128 stands for zero in the data rows.
Here are some points, each followed by its number:
[125 126 143 136 103 144 113 112 120  99 108 126 105 124 134 140 142 150
 148 169 147  40 212 131 134 129 122 150 131 134 135 147] 0
[148 152 113 137 159 112 139  85 190 128 157 162 162 141  45 117 116  97
 108  67 141 147 102 150 119 123 115 143 150 118 129  97] 1
[179 140 122  80 119 141 132 149 168 141 103 120 100 107  93 143 155 142
 146 121 164 142 125 146 113 129  96 114 115 131 125 142] 2
[190 145 141 109 121 133  72 120 121 137 156 139 161 141 174 108 104 101
 109  79 100 156 132 145 121 115 149  96 160 143 146 121] 3
[ 83  91 157 106 148 117 199 155  94 106 141 142  84 118 110 163 157 168
 153 200 165 135 132 138 124 128 148 133 126 113 139  94] 4
[ 73 123 145 127 140  93 104 131 145 143 115 140 126 133 144 126 130 133
 119 194 145 147 104 142 114 142 155 104 131 123 131 102] 5
[ 91 143 130 118 143 130  84  77 155 132 147 132 160 126  99 123 116 108
 113 128 116  81 144 141 117 102 142  92  76 117 173 122] 6
[209 127 117 123 133 140  47 121 146 140 172 117 186 140 101  99  96  85
  90  31  93 131 130 146 122 122 132 122 135 133 142 130] 7
[ 96 144 128 141 119 124  92 117 135 116 106 113 120 133  85 123 123 142
 132 139 149  57 164 142 119 126 106 104  85 123 115 124] 8
[122 130 105 112 113 145 179 122 149 139 136 137 107 120 165 146 143 123
 141 118 155 144 116 143 126 118 133 101 141 129  95 105] 9
[ 49 142 131 125 128 117  77 129 153 136 114 161 112 138  60 113 115 153
 137 139 131 144 103 135 122 129 145 103  97 119 102 146] 10
[151 103 148 194 140 175 160 101 157 140 120  42 105  97 110 128 137 156
 141 143 139 146 122  21 182 197  16 253 104 140 108 149] 11
[ 63 118 120 127 135 100  90 168 144 123 126 104  92 108 144 131 134 159
 140 215 131 135 114 136 121 149 189 112 188 119 104 120] 12
[ 78 144 163 131 130 126 171 144 155 102 101 137  94 127 146 150 161 152
 148 113 146 130 139 133 149 123  86 153 110 139 114 152] 13
[121 132 120 129 133 122  93 146  84 144 100 141 101 109 141 128 132 157
 145 130 135 135 113 141 126 142 150 113 132 120 106 151] 14
[117 127 130 115 145 120 212 130  67 139 111 127  95 128 134 148 159 143
 146 139 143 151 110 139 124 112 140 109 172 116 113 148] 15
[144 115 131 165 145 151 167 182  89 151 115  84 121 119 163 129 132 157
 130 119 139 120 160  12 155 138  38 177  99 140 112 129] 16
[157 141 154 131 117 120 119 114 154 124 135  88 101 117 132 147 149 160
 145 168 151 114 161 142 132 110 170 122 201 145 142 147] 17
[137 118 162 109  82 140 153 114 125 113 134 187  99 112 153 147 160 138
 143 150 114 143 102 143 131 111 174  96 147 139 128 124] 18
[218  94 116 160 133 145 102 173 102 131 126  66 159 133  52 101  94 100
 102  87 110 143 131  14 146 163  54 190  98 115 149  83] 19
[143 140 130 171 137 117  79 123 108 116 113 136  84 127 132 156 151 126
 151 148 157 124 137 130 138 131 123 155 197 143 134 146] 20
[120 132 143 118  91 150 196 137  86 125 158 183  89 115 129 151 156 141
 143  79 156 148 109 134 116 113 169 100 234 133 129 147] 21
[129 145 110 139 156 108 148 135 132 122 148 123 180 136 106 108  92  95
  98 128  97 143 121 140 123 120  92 131  88 118 143  82] 22
[105 118 135 132 144 102 111 161 168 130 105 132  91 116 112 144 157 139
 147 104 155 152  93 140 106 140 137  88 112 121 112 131] 23
[172 126 105 136 151 125 145 118 105 139 144 134 162 135 117 114 111 101
 103  96 100 145 107 141 116 118  93 136  81 115 166  91] 24
[199 146 145 125 136 126 101 106 164 125 118 136 159 121 181 101  87 107
 107 119 109 159 124 137 125 117 139 140 106 137 134 126] 25
[112 123 164 127  90 129 168 132 153 149 125 151  94 107 172 151 159 145
 148 148 133 136 137 134 123 120 146  96 173 151 154 108] 26
[101 109 123 105 142  93  89 169  93 102 140 169  87 122 141 147 151 136
 143  73 143 145 103 135 114 122 125 110 124 110 129 112] 27
[ 86 152 110 123 100 143  84 151  82 119 135 177 127 132 157 144 146 127
 134 178 148 136 127 134 129 120 157  98 116 144 126 143] 28
[ 76 134 101 134 154 104 120 149 111 128 137 142 170 152 164 107 100 100
 103 166 101 146 113 131 121 120 121 122 154 110 136 106] 29
[204 115 125 141 152 138  81 119 114 140 145 117 183 126 143  98  93  80
  92  73  98  82 129 140 120 105 133 129 108 115 149 110] 30
[103 140 126 113 127 136 100 115 228 129 126 147 156 129 147 110  92 108
 113 173 133 139 115 141 123 103 136 117  60 148 138 135] 31
[ 89 124 124 146 121 116 106 163 174 156 126 131 126 129  98 104 103 127
 133  95 110 152 110 133 128 137 156 111  57 120 114 132] 32
[106 106 148  95 138 115 190 118  96 121  99 121  90 124 150 151 151 151
 146 159 142 148 119 137 114 132 185 116  51 116 148 111] 33
[124  95 159 151 137 130 124 162  91 174 149  56 154 133  70 113 114 116
 113 100 122 142 101   9 150 154   9 180 162 120 153  75] 34
[139 154 118 131 151 112 164 117 119 137 145 147 162 144  98 116 113 112
 105 145 110 148 101 139 116 119 107 136  93 116 124 110] 35
[119 146 129 110 118 160 213 132 129 126 150 168  88 108 129 153 161 151
 148 177 136 144  98 136 119 133 120 104 177 136 128  98] 36
[ 81  68 161  91  96 157 124 110 146 104  75  96 104 101 114 154 163 177
 144 145 153  54 195 140 148 122 138 160 175 140 147 128] 37
[ 89 155  98 154 121  79 131 173  97 104 171 106 157 142 109 122 102  90
 119  75 130 145 108 149 120 108 135 131 100 115 120 108] 38
[175  89 155 199 141 174  97 130 109 165  91  88  86 113 113 147 162 171
 160 110 168 149 116  15 178 195  61 255 163 138 116 146] 39
[184 168 134 110 123 134  51 111 143 142 157 122 155 143 119 102 101 110
 113 161  90 145 115 146 135 107 157 110 183 137 117 142] 40
[145 143 136 154 155  98 184 125 102 107 154 140 167 144 107  99  98  86
 106 142 109 152 104 138 111 121 143 120  57 108 122 106] 41
[181 153 122 107 122 138 115 122 118 134 164 117 157 145  80 105 101 102
 115  80 107 141 118 144 126 122 169 127 160 144 164 127] 42
[213 141 114 139 161 114 128 153 130 124 137 178 163 138 216 103  98 107
 100 103  87 152 106 146 115 126 138 123 126 110 158 122] 43
[163 141 121 147 150 106 119 153 152 104 151 153 165 124 136 108  95  99
 103 105  98 143 100 142 118 122 111 137  75 108 124 107] 44
[165 145 106 115 145 100 133 124 172 138 115 154 152 134 127 135 155 133
 116 104 135 141 100 142 113 136 132 108 106 124 150 100] 45
[175 145 144 126 122 137 119 113 151 151 191 163 160 151  72 118 112 105
 112 139 128 116 159 139 109 129 168 100 170 141 128 104] 46
[163 141  83 161 138 163 192 132  67 126 109 115  91 121 175 134 135 177
 150 156 181 151 108  16 148 148  46 173 109 109 115 145] 47
[160 144  89 149 139  98 136 118  76 133 156  95 161 128 110 105  85  82
 110  47  81 141 117 146 116 117 152 116  89 119 103 117] 48
[ 47 115 120 126 145 102 136 162 113 147 117 148 101 129 226 128 135 165
 150 171 135 145 109 141 111 128 133 102 157 118  90 153] 49
[143 134 126 109 122 118 115 105 113 117  96 113 106 128 115 156 146 133
 139 141 150  75 141 144 122 120 150 108  86 122 146 162] 50
[100 120 139 122 133 117 207 102  93 147 116 116  92 130 181 150 162 156
 146 150 146 139 130 132 130 133  89 161 183 141 110 124] 51
[157 143  91 124 124 118 134 138 174 112 110 165 120 123 102 146 152 133
 144 153 129 143  99 129 129  95 135  98 178 123 145 159] 52
[151 149 143 132 139 136 130 157 132 136 123 129 128 130 158 129 127 148
 135 143 148 140 131 131 135 123 124 142 196 134 116 111] 53
[149 154 141 127 136 121  90  87 169 119 133  96 135 127 101 124 116 119
 121 126 120 111 172 143 131 121 106 105 143 133 124 109] 54
[ 72 114  95 109 142 134 180 130 152 129  93 154  97 108 157 149 152 146
 152 167 124 152  97 139 122 108 109 128 218 126  96 134] 55
[164 125 180  90 109 133 180 132 114 137 103 101 113 108  63 149 156 149
 138 126 159 143 109 135 117 116 173 107  76 114 138 105] 56
[134 118 127 114 142 101 174 121 100 148 118 160  84 107 147 155 155 126
 150  95 158 145 114 142 124 133 144  89  44 118 120 137] 57
[ 59 163 113 120 116 126 139  98 183 147 132 117 145 128 103 113 106 112
 111 178 111 147 143 133 118 136 176 111 155 135 106 133] 58
[ 69 148 128 128 112 125  87 117 134 110 158  78 158 136 158 123 117 119
 112  91 121 136 140 133 119 117 163  90 177 136 116 106] 59
[126 143 139 128 121 106 154 161 157 134 151  84 142 155 147 108  96 123
 122 168 109 153 105 150 121 128 152 108  55 105  93 114] 60
[216  66 151 142  74 178  86 145  90 167  82  62 160 147 132 102 112 119
 110 213  89  76 144 102 146 171  74 182 183 128 148 111] 61
[133 138 149 166 139 137  94 121 150 108 146  93 152 138 128 100  90 113
 110  90 110 129 145 119 144 142  95 162 105 136 109 150] 62
[ 22 109 155 155  82 175 184  96 186 129  92 114  85 107 100 152 172 179
 157  87 137  78 140  80 177 181 112 237 181 131  95 147] 63
Which five points above are nearest to each new point by angle, seen from the average point of the numbered points? Their numbers follow each, nearest first.
[117 134  90 109 138 113  74 139 116 108 112 155 101 117 185 147 158 119
 144 154 129 154 112 142 114 118 156 103 165 123 140 130] >> 28 49 14 12 27
[ 77 137 105 132 143 107 162 130 115 112  97 115 125 128 135 122 120 139
 127 127 122 137 114 134 118 107 190 101 128 124 131 132] >> 33 15 49 58 12
[160 140 106 112 144 107 163 160 145 153 120 172 131 118 158 124 123 124
 124 146 110 154 132 139 122 122  95 111 161 121 133 134] >> 43 52 55 53 36
[110 117 149 195 113 186 163 107 141 116  79  86 106 117 134 130 139 149
 139 147 145  71 146  94 177 170 132 216 154 140 104 164] >> 63 11 39 0 37
[ 64 117 154 122 127 112 171 140  99 140 142 149 107 113 158 146 152 123
 135  74 131 145  96 158 122 134 141 112  81 141 130 120] >> 57 33 27 13 23
[ 77 122 111 100 151 110 135 150 177 126 115 134  80 114 134 148 158 152
 151 135 149 136 128 121 134 136 113 163 103 104 136 147] >> 13 23 63 4 55
[148 115 109 111 129 131 198 102 113 142 101 145  89 122  94 133 145 181
 149 155 125 146  97 135 133 137 160 102 134 111 117 173] >> 15 36 33 56 18
[160 126 115 132 148 109 106 120 127 133 149 142 179 138 120 105 105 106
 104  51 112 160  93 141 121 129 124 145 166 109 155 107] >> 7 42 1 3 30
[111  95 144  99 134 103 114 134 109  96 134 150  90 113 175 152 153 139
 153 192 160 134 114 141 129 133 156 120 116 115 130 109] >> 4 33 5 12 49
[120  95 108 105 138  94 127 131 125  88 134 132 101 111 130 153 159 144
 154 138 143 146 117 148 114 136 123 125 128 114 123 102] >> 27 4 23 33 57
[ 64  97 111 117 135  99 136 155  47 103 124 137  78 104 127 152 162 155
 153 144 151 140 127 140 129 118 140 117 104 115 123 127] >> 4 27 33 14 15
[156 148 137 142 122 129  94  81 149 169 129 141 150 143 130 118 122 127
 120 134 127 139 147 147 125 112 169 104 142 150 116 128] >> 40 46 3 25 54
[137 152 138 108 144 128  22 129 139 129 113 127 166 145 136 105  92  91
 101 154 114 144 103 128 117 126 109 127 149 149 132 120] >> 40 3 25 7 29
[ 93 120 105 101 149 108  92 153 101 125 113 146 100 122 143 147 147 123
 134 113 132 138  97 139 124 118 116 118 121 111 118 123] >> 27 14 23 49 28
[158 148  60 144 135 113 131 139 152 129  78 159 110 115 101 148 153 134
 136 135 122 155 104 134 125  94 134 109  93 123 134 158] >> 52 45 2 23 57
[112 153 133 125 134 144 135 159 119 125 131 136 147 136 120 121 115 122
 117 107 104 144 115 135 129 118 122 113  54 142 107 124] >> 32 44 41 60 22
[ 88 106 115 139 133  86 130 149 117 109 156 119 120 136 123 121 128 132
 133 116 130 137 117 141 124 140 156 121 171 116 123 136] >> 12 59 38 27 49
[ 63 136 135 160 115 134 114 125  92 132 104 133 110 127  86 127 125 131
 136  83 133 148 133 132 154 127 108 156 163 147 134 167] >> 63 20 13 10 39
[123 159  96 116 146 126 136 123 122 109 108 137 158 143 146 119 111 100
 106  43 122 152 118 145 128 106 130 115 135 115 125 131] >> 48 38 7 3 43
[ 60 123 157 137 117 128 219 102 165 128  87 167  93 116  41 155 163 152
 149 136 170 141 125 127 142 117 133 144 160 155 121 145] >> 63 13 36 4 55
[111 143 126 132 139 122 139 108  97 137 158 133 161 141 108 123 112  91
 112 106 114  58 156 134 121 114 127 106  86 127 153 127] >> 6 30 8 48 22
[143 128 120 192 116 184  94  74 143 116 137  61 160 149 183 104  99 118
 105  95  95  77 152 100 149 170 124 182  55 128 117 115] >> 62 30 11 19 25
[110 141 123 138 119 134 148 122 186 108  96 147 107 112 178 151 149 134
 152 141 122 138 131 142 130 112 169 106  86 138 132 154] >> 31 33 18 26 13
[154  78 159 106 132 150  86 113  98 157 131 100 189 164 182 103  93  72
  96 112  86  52 163 138 122 121 105 119 154 129 178 118] >> 30 61 3 7 6
[ 86 120 138 147 138 107  93 135 149 123 101 124 108 111 172 128 127 147
 146 157 122 143 100 147 124 133 170 105 149 121 115 154] >> 12 49 5 14 23
[141 115 158 139  79 157  97 165 136 159 111 124 125 111  93 123 127 150
 130  98 104 130 151 104 140 160 142 183 158 142 143 143] >> 39 63 61 19 37
[132 135 154 122  99 137 163 129 118 115 159 143  94 118 165 151 157 146
 150  90 128 146 133 131 117 112 149 105 161 143 149 131] >> 21 26 18 36 9
[141 145 126  94 108 134 154 116 172 150 169 122 150 133 119 122 119 127
 110 139 118 148 128 140 115 122 160  99 116 137 143 105] >> 46 58 31 42 60
[164 154 108 126 122 114  77 145 143 142 129 122 146 137 137 106  99 124
 119 127 114 141 104 134 115 134 121 107  71 117 107 151] >> 44 25 32 60 7
